(in the rows, 128 means zero)
Rotation paths and how fast each direction turns (degrees per step):
Each turn is a multiple of 5 degrees from 10 to 175, or 0.
Each row of a path follows its step; steps can be skipped.

step 10: [118 131 127 123 116 116 133 123 130 120 127 131 139 138 125 125 139 119
 132 124 110 128 135 134 125 137 122 126 126 135 141 131 130 129 122 129
 108 136 130 141 117 132 130 128 120 118 137 131 131]
step 14: [126 144 135 127 126 138 132 121 119 138 131 128 128 136 119 124 139 147
 128 127 126 127 128 136 114 137 132 123 119 129 140 126 125 129 131 130
 107 134 126 132 127 132 144 133 129 119 132 130 130]
step 15: [127 133 137 130 121 130 137 125 119 124 123 138 135 123 126 135 136 127
 131 117 125 126 141 117 120 140 141 122 126 121 128 142 123 137 125 137
 118 131 126 124 124 131 136 124 114 109 121 133 128]
step 17: [123 118 133 123 130 118 117 123 114 129 127 130 131 132 128 130 115 119
 127 130 107 136 133 111 122 124 124 130 126 131 134 119 129 113 139 124
 126 138 118 123 127 140 131 129 121 123 125 133 136]
step 18: [125 131 135 129 123 138 122 133 125 132 135 123 126 138 124 128 117 128
 126 130 116 135 118 137 118 119 115 131 131 121 137 131 138 118 145 133
 116 131 122 125 135 120 145 129 116 120 132 132 134]
step 19: [126 144 132 145 116 131 116 122 129 133 127 125 127 130 135 129 139 127
 127 136 118 136 123 122 115 129 131 128 125 115 133 138 133 131 131 122
 120 128 142 129 130 127 141 122 125 113 117 138 127]
step 20: [124 142 122 139 126 129 132 121 125 119 124 141 134 130 121 124 136 132
 120 146 125 122 140 129 110 130 122 122 124 122 133 132 123 138 134 140
 119 125 123 126 129 130 131 136 135 124 110 134 127]
step 23: [120 120 136 127 126 120 117 125 120 139 142 130 131 124 132 139 133 123
 127 129 109 133 123 132 119 126 120 126 125 129 137 137 144 127 130 118
 116 134 126 136 112 128 129 127 122 119 128 134 117]
Directions:
[129 129 129 129 127 135 130 129 129 130 127 126 127 125 129 129 128 124
 130 123 130 126 126 129 131 131 126 127 126 121 127 129 126 125 130 128
 127 132 127 128 126 124 129 126 128 126 128 128 131] | 100
[125 124 131 126 126 133 130 126 133 131 127 127 128 128 130 130 126 124
 128 132 129 133 125 131 127 127 128 130 130 131 130 125 132 127 130 129
 129 130 130 126 128 131 128 128 129 127 124 129 127] | 60
[126 129 124 129 129 129 123 130 128 127 128 126 129 133 127 127 128 126
 126 131 128 126 123 126 130 126 128 127 132 124 129 128 126 125 129 130
 128 124 133 129 129 129 133 129 131 128 126 128 128] | 55
[127 127 128 132 129 132 127 132 130 128 130 131 126 129 127 131 132 129
 129 129 126 127 126 127 125 125 131 125 125 131 130 127 130 128 126 128
 129 131 131 133 128 127 130 129 123 128 132 126 129] | 80
[127 127 124 133 127 129 128 132 130 126 126 131 131 126 124 129 123 127
 131 130 129 127 130 126 127 129 132 131 127 127 128 127 123 128 130 129
 130 128 127 129 126 129 122 131 127 131 123 129 129] | 80
